In the data rows, the value 128 means zero.
Here are some points, one per row:
[114  90 101 190 167 118  87 167 102 118 110 138 151 165 128  95  97 101
  70 142 142 220 132 147  96  78 138 154  91 107 152  80 142 100 135 172
 169 162 137  62  76 161  75 202  77 141 112 139 150  82 124  96 119 141
 153 163 128 100 144 114  98 102 120 148]
[166 119 141 142  93 178 147 136 130 124 145 182 143 116 136 102 147 190
 139  63 158 115 115 101 164 150 121  79 137 124  84  91 153  93 164 141
 141 162  88 138 122 159 141 129 123 120 111 106 141  97  97  82  74 163
 183  71 146 151  82 174 158 152  90  77]
[ 75 105 143  90 169 163 105 182 133 150  74 110  95 111 130 122 190 101
 156 102  77 146 149  96 101  94 103 121 165 121  88 135 106 108  93 130
 166 124 135 199 123 118 158 169 108 161 139 147 146 158 123 103 107  75
 168 117 113 191 129 176  88 132 139 142]
[131 167 120 128 102 151  96  98 115 139 156 105 119 119 101 158 103 118
 119 121 182 138 127  86  43 143 142 160 143 159 161 157 114 136 138 169
 143 148 219 146  60 171 153 117 124 139 145  95 166 148 195 106  51 149
 136 190 170  86 130 100 173 128 171 150]
[114 135 115  76 168 130 182 129 119  50 131 157 131 103  99 160 149 124
 127  87 138 116 132 187  95  86 139 150  38 140 140  99 118 216 127 114
 137 169 134  87 127 123  76  64  79  38 192 129 146 136 125 121 129 139
 152 118 140 135 126 149  87 133 171 146]
[175 151  72 130 161 146 151 127  85 118 168  96 100 164 161 125 111 123
 156 102 108 111 144  72 117 119  79 122 167 135 167 106 144 138 162 126
 125 111 153 119 175 180 134 148 144 164 170  88 140  93  91 127 169 124
 103  34  97 110 179 116  94 166 139 105]
[145 210  98 106 132 104  80  81 161 168 110 186 158 139 104 164 134  86
 157 157 120 144 158 147  90  70 134 125 112 101  98 137  91  93 107 176
  99 144 111 146 187 148 152 123 177 117 100 171 105 149 116 163 140 165
 151 103 108  98 136 143 105 112 173 130]
[162 127 128 130 140 154 109 134 172 177 143 142 132 115 117 124 148 161
 117 149 123 152 177 109 134 106 113 221 136  91  85 170 125 182 134  80
 104 111  72  44 137  87 130 105 127 154  81 109 117 130 157  95 113 141
 101  81 123 191 152 159 178  80 200 192]
[114 103 143 182 133 187 129  74 144 169 107 123  58 105 149  88 119 104
 139 124 104 123  76  99 145 164 176 140 185 189 162 121 103 142 125  71
 163 148  92 203 167  93 115 179 157 136 161 156 124  68  98 171 145 195
 129 148  67 102  39 137 160 148 122 154]
[159 119 135 146  95 157 128 110 135 124 148 137 149 132 153 141 156 173
 171 178 137 103 151 162 153 146  91 111 126 109 121 116 131 104 104 128
 126  89 153 161  97 101  67  80 130 162 145 155 130  76  86 151  83 132
 102 175  90 122 166 134  72 162  82 229]
[148 133 147  98 113  90 164 187 117 111 154 112 145 117 115  89 124  49
 114 171 168 102 132  42 149 165 168 113 107  49 127 123 137 125 113 137
  94 145 168  94 118 137 118  84 159 134 154 111 111 118 143 117 128 162
 126 132 106 168  55 101  67 120  76 141]
[216 127 119  97 153  53 170 107 114 193 114 135 133  81 152 106 135 152
 149  87 111 173 164 164 141 173 148  62 114 123 162 144 151 130 127 163
 146  70 109 162 111  90 149 181 118 115 122 133 110 102 130 160 118  77
 157 121 135 145 138 133 146  44 147 140]
[ 68 119 148  86  77 117 124  72 138  62 137 131 135 131  82 152  82 157
 143 115 149 224  83 108 132 195  91 132 114 127 123 171 139 143 161  99
 131 126 117 145 169 146  94 174 148 155 110 145 110 152 102 115 148  92
 118  94 134 160 119  99  76  78 135 136]
[101  92  96 126 100 140 111  88 127 119 115 146  99  77  85 152 173 147
 133 116 148 127 169 127 213 153 165 137 175  91 134 141 116 105 108 192
 133  98 125 102 120 142 109 139 109 157 171 119 190 147 107 136 199 173
 134 104 135 103 132  99 172 141 101 108]
[140 116 106  72  16 101 158 163 142 114 118 105 153  93 186  72 182 155
  76 149  80 165 130 131  84 123 115 179 109 149 115 109 136 122 120 123
 189 128 110 111  96 140 129  71 168 131 137 125 100 154  93 148 155 115
 106  97 120  88 123  87 159 128  99  89]
[134 137 173 120 131  99 146 168 191 108 115  93 137 149 162 140 122 134
 118 121 111 178 132  73 178  82 135 113 156 188  99 135 122  62 126 118
  27 129 115 106 120 134  90 121 125  91 162 106 135 148 120 129 134 137
  92 180 167 122 187 156 125 104 176 115]
[147 131 146 159 137 176 138 140 140 107 157 125 159 140  77 133 141 126
  89 106  87  83 124 108 139 109 180 124 136 146 160 120  85 189  60 157
 125  87  82 156 110 159 135 105 132 159  60 175 111 181 139 126 113  99
 108 126 139 113 150 155  61 103 117 109]
[106 166 172 121 144 122 133 128 130 108 199 148  24 152 144  94 163 122
 123 112 122 140 125 133  86 163 118 125 165  88 126 133 151 169 143 129
 120 116 108  99 163  80 155 147 108 114  87 136  83 117  94 138 124 129
 181 195 143 101 148  92 124 187  88 117]
[136 135 197 168  84 156 142 182 102 123  56 127 116  94 139 134 132 176
 146 156 139 116 174  99 109 120 102  89  83  87 153 155 140 123 149 118
 133 105 164  93 140 141 136 124 112 100 108 196  91  72 152 120 182 103
 116 121 159  94 112  89 121 185 158 104]
[109 128 146 143 121 114 117 106 117 188 127 131 184 134 163 191 165 123
 114  97 191 107 116 110 173  33  95 137 129 160 139  92 161 193 143 156
 107 179 100 179 171  80 127 177 166 148 128 112  87 160 149  83 168 106
 137 146 139 136 104  94 146 140 102 155]
[ 93 147 148 128 164 115 100 141 126 127 147 119 177  69 139 119 127  96
 142 149  92 127 117 214 177 165 135 133 158 170 166 105 142 121 192 132
 154 155 100 111 177 204 147 104 136 145 156 112  81 109 187 161 107 118
 131 144  98 167 130 144 117 182 143 114]
[154  67 150 103 165 120 175  94 117 141  88  87 152 197  96 164  69 119
  86 150 155 150 138 165 133  98 143 173  62  98 113 113  93  99 126  60
 132  51 165 142  99 174 120 114 113 132  88  94 120 157 131 150 116 129
 180 143 124 135 128  90 138 185 169  75]
[ 46 131 176  92 147 122 115 173 175  98 176 148 116 170 116 116 103 123
 128 120 172  50 163 138 125 121 138  70  78 135 133 151  86  90 109 118
 135 118  82 120 100 111 129 128 134 129 110  68 139  94 140 158 138  85
  83 114  92 123 161  82 199  72 155 144]
[168 113  89 120 159 116  90 145 108 105 104 118 112 124  48 160  87 174
 168 104  67 110 118 118 121 115 128 104 167 140 147 147 169 118 113  85
 133 192 137  88 100  85 172  53 167 159 144 138 103 117  90  91 112 147
 106 156 131 138  99  78 164 112  80 112]
[ 79 140  22 125  97 144 144 120 135 110  92  86 103 198 146  98  68 126
 141 164  85  95 152 137 182 129  82 160 119 140 109 132 186 167 168 177
  89 109 142 136 103 115 137 129  89  91  99 143 112 143 153 152  72 112
 151 128 145 117  87 141 158 116 137 133]
[156 123 123 136  92  73  91 111  72 114 117  80 101 164 113 130 152 109
 102 125 119  85  80 169 104 187 103 120 106 179  52 101  26 111 112 161
 117 119 156  90 122  71  90 111 127 113 102 124 132  88 180 113 142 143
 103 103 119 173 169 118 120 117 127  90]
[144 135  89 204 148 104 141 163 131 106  92 157 150 135 153 144 102  65
  94  86 207  93  71 133 102 151 125 126 154 134 110 220 162 122 118  89
 145 120 113 146 147 124 133  92 149  93 139 134 153 195 126 169 132  85
 113 135  89 152 149 181 127 156 102 139]
[113 139  90 129 162 155 115 114 133 192 155 162 177 155 141 109 141 133
 144 150 112 123 103 170 120 166 159 119 117 122  89  96 148 126 118  73
 125 158 169 170 118 102 175 179 109 155 140 107 200 129 149 141 206 139
  70 177 231  76 109 193 119 135 111 108]
[ 97 106 179 167 141 105 125  73 101 150 159 123 101  62 177 127  92 145
 151 207 108  97  57 167 108 105 149 112 163 110 196 113 139  85 118 119
 105 139 154 159 155 136 168 162  96  61 140 136 180 194 116  90  87 137
 119  96 126 116 128 177 161  90  81 113]
Along one direction, these points spread out more than along any other. Take the direction at right angles to it along which they spread out most. Go by this last direction. How far along it is each point below, from 0 to 99? 50 is the average, and the first point above lies past it. One standard deviation of the points above along it is 16.
[156 123 123 136  92  73  91 111  72 114 117  80 101 164 113 130 152 109
 102 125 119  85  80 169 104 187 103 120 106 179  52 101  26 111 112 161
 117 119 156  90 122  71  90 111 127 113 102 124 132  88 180 113 142 143
 103 103 119 173 169 118 120 117 127  90] 46
[166 119 141 142  93 178 147 136 130 124 145 182 143 116 136 102 147 190
 139  63 158 115 115 101 164 150 121  79 137 124  84  91 153  93 164 141
 141 162  88 138 122 159 141 129 123 120 111 106 141  97  97  82  74 163
 183  71 146 151  82 174 158 152  90  77] 30
[168 113  89 120 159 116  90 145 108 105 104 118 112 124  48 160  87 174
 168 104  67 110 118 118 121 115 128 104 167 140 147 147 169 118 113  85
 133 192 137  88 100  85 172  53 167 159 144 138 103 117  90  91 112 147
 106 156 131 138  99  78 164 112  80 112] 32
[ 79 140  22 125  97 144 144 120 135 110  92  86 103 198 146  98  68 126
 141 164  85  95 152 137 182 129  82 160 119 140 109 132 186 167 168 177
  89 109 142 136 103 115 137 129  89  91  99 143 112 143 153 152  72 112
 151 128 145 117  87 141 158 116 137 133] 59
[175 151  72 130 161 146 151 127  85 118 168  96 100 164 161 125 111 123
 156 102 108 111 144  72 117 119  79 122 167 135 167 106 144 138 162 126
 125 111 153 119 175 180 134 148 144 164 170  88 140  93  91 127 169 124
 103  34  97 110 179 116  94 166 139 105] 34
[ 46 131 176  92 147 122 115 173 175  98 176 148 116 170 116 116 103 123
 128 120 172  50 163 138 125 121 138  70  78 135 133 151  86  90 109 118
 135 118  82 120 100 111 129 128 134 129 110  68 139  94 140 158 138  85
  83 114  92 123 161  82 199  72 155 144] 48
[114  90 101 190 167 118  87 167 102 118 110 138 151 165 128  95  97 101
  70 142 142 220 132 147  96  78 138 154  91 107 152  80 142 100 135 172
 169 162 137  62  76 161  75 202  77 141 112 139 150  82 124  96 119 141
 153 163 128 100 144 114  98 102 120 148] 74
[131 167 120 128 102 151  96  98 115 139 156 105 119 119 101 158 103 118
 119 121 182 138 127  86  43 143 142 160 143 159 161 157 114 136 138 169
 143 148 219 146  60 171 153 117 124 139 145  95 166 148 195 106  51 149
 136 190 170  86 130 100 173 128 171 150] 80
[134 137 173 120 131  99 146 168 191 108 115  93 137 149 162 140 122 134
 118 121 111 178 132  73 178  82 135 113 156 188  99 135 122  62 126 118
  27 129 115 106 120 134  90 121 125  91 162 106 135 148 120 129 134 137
  92 180 167 122 187 156 125 104 176 115] 58
[145 210  98 106 132 104  80  81 161 168 110 186 158 139 104 164 134  86
 157 157 120 144 158 147  90  70 134 125 112 101  98 137  91  93 107 176
  99 144 111 146 187 148 152 123 177 117 100 171 105 149 116 163 140 165
 151 103 108  98 136 143 105 112 173 130] 63
[114 103 143 182 133 187 129  74 144 169 107 123  58 105 149  88 119 104
 139 124 104 123  76  99 145 164 176 140 185 189 162 121 103 142 125  71
 163 148  92 203 167  93 115 179 157 136 161 156 124  68  98 171 145 195
 129 148  67 102  39 137 160 148 122 154] 42
